Here are some points, one per row:
[ 0.5  1.2  0.4  0.3  0.3  3.4  0.4  0.7  0.  -0.3  1.3  0.9  1.5  0.5
  1.6  0.5  2.9 -0.7  0.6  0.4  1.2  0.6  5.2  1.2]
[-0.3  1.5  0.3  0.4  0.6  0.   1.5  1.5  0.9  1.6  0.9  0.2 -0.6 -0.2
  1.1  0.7  0.1  1.6  0.2  0.   1.3  0.3  1.2  1.3]
[ 1.3  0.2 -0.2  1.8  0.7  0.4  0.8  0.2  0.9  1.7  0.1  1.1  0.7 -0.1
  0.3  0.8  2.8  0.7  1.2 -0.7  0.3 -0.6  0.4  0.8]
[ 2.   1.2  0.4  1.3  0.   0.4  0.7  0.4  0.1  0.1  0.1  0.7  0.1  0.7
 -0.4  1.3  0.2  0.7  0.9  0.7 -0.5  0.2  0.8  1. ]
[ 1.   0.5 -0.3  0.5  0.3  0.4  1.   0.4  0.1  0.1  0.4  0.3 -0.1  0.5
  0.5  0.5 -0.2  1.3  0.6  1.   1.6  0.5  0.8 -0.2]
[ 0.7  0.2  1.6  1.7  0.7  0.6  0.2  1.1  1.1  0.7  0.9  0.9  0.7  2.9
  0.4  0.6  0.4  0.7  0.5  0.7  1.1 -0.6  0.7  0.3]
[ 0.8 -0.1  1.1  0.8  1.9  0.5  0.5 -0.2  0.3 -0.3  1.  -0.3  0.4  0.3
 -0.5  0.1 -0.1 -0.3  0.   0.8  0.7  0.   0.3  0.5]
[ 1.3  0.6  0.5  1.3  4.6  0.6  1.3  0.7 -0.8  0.7  0.6  1.3  0.8  0.9
  1.   4.4  1.1  0.1  1.7  0.5  0.3  2.1  0.1  0. ]
[-0.4  0.  -0.1  0.   0.5  2.8  0.5  1.   0.4  0.4 -0.5  0.1  1.3  0.
  1.5  0.5  0.9 -0.1  0.1  1.1  0.   0.4  0.9  2.8]
[ 0.1  1.3  0.1  0.1  0.3  0.1  0.6  0.   0.4  0.7 -0.8  0.5  3.3  0.
  0.8  0.6  0.3  1.5 -0.1  0.8  1.2  0.7  0.7 -0.4]
[ 0.6  0.9  0.8 -0.1  2.   0.1  0.7  0.8  0.6  0.6  0.4  0.9  0.6  1.1
 -0.4 -0.3 -0.1  2.4  0.9  0.9  0.7  0.5  1.8  1. ]
[ 0.4  0.8  0.3  1.2  2.3  1.6 -0.2  0.2  2.7  0.6  1.2  0.1 -0.1  0.9
  1.2  0.7  1.7  2.7  2.1  1.  -0.7  2.6  0.9  0.8]
[-0.3  1.2  0.   0.5  0.2  1.2  0.7  0.4  0.4  0.3  0.9  0.4  0.6  0.3
  0.6  0.7  2.8  0.9  0.4  3.2  1.1  0.  -0.3  0.5]
[-0.2  0.2  3.2  0.9  1.1  0.3  2.3  0.4  1.6  0.7  0.4  0.8  0.9  0.9
  1.   0.6  0.4  0.   1.1  0.4 -0.5  0.5  0.4  0.2]
[-0.3  0.1 -0.4  0.2  0.3  0.1 -0.5  1.1  0.2  0.8  1.7  0.6  1.9  0.2
  0.8  1.1 -0.4  0.7  1.2  2.  -0.1 -0.5  0.8  1.2]
[ 0.6  2.   1.1  0.2  0.8  0.7 -0.1  1.   0.6 -0.1  0.5  0.4  0.6  0.4
 -0.2  0.8 -0.2  0.6  1.5 -0.8  0.6  0.5 -0.2  0.9]
[ 1.1 -0.3  0.3  0.1  0.1  0.8  0.7  1.7  0.5  0.2  0.   0.2  2.5  0.
  0.4  0.4  0.2  0.8  0.   1.4  0.8  1.1 -0.3  0.7]
[ 0.2  1.4  0.3  0.6  0.4  1.6  0.9  1.6 -0.2  1.7 -0.8  0.2 -0.2  0.3
  0.5  0.6 -0.4  1.1  0.5  0.2 -0.1  0.3  0.9  0.1]
[ 1.9  0.3  0.6 -0.6  0.1 -0.1  2.   0.1  0.2  0.4 -0.4  0.  -0.1  0.9
  0.2  0.9  0.1  0.8  2.   1.3  1.2  1.1  0.7  1.2]
[-0.3  0.2  0.9  2.1  0.3  0.1 -0.2  0.6  0.4 -0.3  0.9 -0.6  0.  -0.2
 -0.3  0.3 -0.1 -0.8  0.2  0.   1.   1.2  0.1  0.4]
[ 0.   0.2 -0.3  0.7  0.3  0.5  2.3  0.7  0.6  0.4  2.1  1.8  0.2  2.9
  0.   0.   0.4 -0.3  0.6 -0.1 -0.4  1.3  0.2  0. ]
[ 0.3  0.   1.4  0.6 -0.3  0.3  0.7 -0.7  1.9  0.5  0.4  0.4  0.3  1.3
  1.1  0.6  0.  -0.6  1.6  0.4  0.8  0.1  0.3  0.5]
[0.1 1.4 0.6 0.1 0.5 2.8 0.3 0.2 0.3 1.9 0.5 0.8 1.  0.8 0.2 0.3 0.5 0.9
 0.  1.7 1.7 0.6 0.4 1.5]
[-0.4  2.2  0.5  0.2  0.4 -0.1  0.6  0.9  0.5  0.4  0.7  0.3  1.6  0.2
  0.4  0.3  2.8 -0.6  0.   1.8  0.3  0.9  1.8  1.6]
[ 2.9  1.1  0.8  1.4  0.9  0.8  0.9  1.4  2.9  0.6  0.   1.1  0.5  0.3
  0.9  0.2  0.3 -0.6  1.4  1.   0.1  0.4  0.5 -0.2]
[ 0.8  0.4  0.8  1.8  0.8 -0.1  0.8  0.5  1.   0.9  0.1  0.2  1.3  1.3
  1.   0.4  2.5  1.8  0.9  0.   0.6  0.6  0.5  1.1]
[ 2.   0.6  1.5 -0.2 -0.3  0.4  0.   1.  -0.3  0.8  1.   1.9  0.1  1.1
  1.6  0.2  1.7  0.7  0.1  0.1  0.6  0.6 -0.5  0.6]
[ 0.   0.1  1.2 -0.4  0.6  1.5  0.8  0.9  1.3  0.4  1.   0.3 -0.4 -0.1
  0.4  0.5  2.6  1.9  0.9  0.2  0.9  0.   0.4 -0.9]
[ 1.9  0.4  0.   1.   1.7  0.5  0.5  0.4  1.9  0.7  0.6  0.3  0.6  1.1
  1.4  0.1  1.3  1.5 -0.1 -0.1  1.7  0.3  0.2  1.3]
[-0.1  0.4  0.9  0.5  1.6  0.4  0.9  0.5  3.3  0.3  0.2  4.3  0.4  0.4
 -0.2  4.4  0.1  0.4  0.2  0.5  0.8  2.3  0.7  0.9]
[ 2.1  1.   1.1  0.4  0.8  0.5  1.2 -0.1  0.   0.5  1.5  0.7  0.3  0.
 -0.1  0.7 -0.1  1.8 -0.3  0.4 -0.5  0.7  1.2  1.1]
[ 0.   0.6  0.   0.3  0.1 -0.5  0.   1.1 -0.1  0.5  0.7  0.8  1.1 -0.1
  1.3  0.5  0.2  1.9  0.8  1.   0.5  0.4  1.2  1. ]
[1.5 0.5 0.8 1.3 0.  0.5 0.8 0.2 1.1 0.7 4.1 0.2 1.1 0.1 0.6 0.7 0.2 0.4
 0.1 0.1 1.3 0.4 0.3 0.3]
[ 0.7  0.4  0.4  0.5  0.1  0.3 -0.5  0.   0.1 -0.3  0.4 -0.1  0.5  1.4
  1.3  0.7  0.4  0.3  0.3 -0.4  0.8  1.   0.   0.2]
[ 1.3 -0.1  0.7 -0.3  0.8 -0.1 -0.7  0.9  0.1  2.   0.8  0.7  0.7  0.
  0.1 -0.2  0.6 -0.2  0.7  1.2  1.4  1.2  0.8  0.1]
[ 0.4  0.   0.4  0.1  0.1  0.6 -0.4  0.3  0.3  1.1  0.4  0.4  0.5  0.4
  1.4  0.8  0.5  1.1 -0.3  1.6 -0.4  0.6  0.5 -0.6]
[-0.1  0.1  1.7  3.6  0.3  0.9  0.7  0.1 -0.2  0.2 -0.1  2.2 -0.1  0.3
  0.7 -0.4  0.4  0.4  0.8  0.5  1.   0.9  0.3  0.1]
[ 1.1 -0.1  1.2  0.8  0.2  0.2 -0.2  0.4  0.6  0.3 -0.2 -0.5  0.1  1.9
 -0.2  1.1  0.6  0.2 -0.6  0.3  0.6  0.3  0.7  0.3]
[ 0.1  0.2 -0.1  0.7  2.2  0.1  1.3 -0.3  1.5 -0.2 -0.1  3.2  0.1  0.7
  0.8 -0.5  0.2 -0.4  0.5  0.  -0.1 -0.1  0.4  0.2]
Along one direction, these points spread out more than along any other. How far along it is each point below, from 0 to 99? The average is 50, and the first point in the table lies past the average. One standard deviation of the points above along it is 16.
[ 0.6  0.9  0.8 -0.1  2.   0.1  0.7  0.8  0.6  0.6  0.4  0.9  0.6  1.1
 -0.4 -0.3 -0.1  2.4  0.9  0.9  0.7  0.5  1.8  1. ] 51
[ 1.3  0.2 -0.2  1.8  0.7  0.4  0.8  0.2  0.9  1.7  0.1  1.1  0.7 -0.1
  0.3  0.8  2.8  0.7  1.2 -0.7  0.3 -0.6  0.4  0.8] 47
[ 1.3 -0.1  0.7 -0.3  0.8 -0.1 -0.7  0.9  0.1  2.   0.8  0.7  0.7  0.
  0.1 -0.2  0.6 -0.2  0.7  1.2  1.4  1.2  0.8  0.1] 59
[ 0.1  0.2 -0.1  0.7  2.2  0.1  1.3 -0.3  1.5 -0.2 -0.1  3.2  0.1  0.7
  0.8 -0.5  0.2 -0.4  0.5  0.  -0.1 -0.1  0.4  0.2] 27
[ 2.   1.2  0.4  1.3  0.   0.4  0.7  0.4  0.1  0.1  0.1  0.7  0.1  0.7
 -0.4  1.3  0.2  0.7  0.9  0.7 -0.5  0.2  0.8  1. ] 46
[ 0.   0.2 -0.3  0.7  0.3  0.5  2.3  0.7  0.6  0.4  2.1  1.8  0.2  2.9
  0.   0.   0.4 -0.3  0.6 -0.1 -0.4  1.3  0.2  0. ] 35
[ 0.7  0.2  1.6  1.7  0.7  0.6  0.2  1.1  1.1  0.7  0.9  0.9  0.7  2.9
  0.4  0.6  0.4  0.7  0.5  0.7  1.1 -0.6  0.7  0.3] 44
[ 0.8  0.4  0.8  1.8  0.8 -0.1  0.8  0.5  1.   0.9  0.1  0.2  1.3  1.3
  1.   0.4  2.5  1.8  0.9  0.   0.6  0.6  0.5  1.1] 50
[ 0.5  1.2  0.4  0.3  0.3  3.4  0.4  0.7  0.  -0.3  1.3  0.9  1.5  0.5
  1.6  0.5  2.9 -0.7  0.6  0.4  1.2  0.6  5.2  1.2] 84
[ 2.9  1.1  0.8  1.4  0.9  0.8  0.9  1.4  2.9  0.6  0.   1.1  0.5  0.3
  0.9  0.2  0.3 -0.6  1.4  1.   0.1  0.4  0.5 -0.2] 34
[ 0.2  1.4  0.3  0.6  0.4  1.6  0.9  1.6 -0.2  1.7 -0.8  0.2 -0.2  0.3
  0.5  0.6 -0.4  1.1  0.5  0.2 -0.1  0.3  0.9  0.1] 57
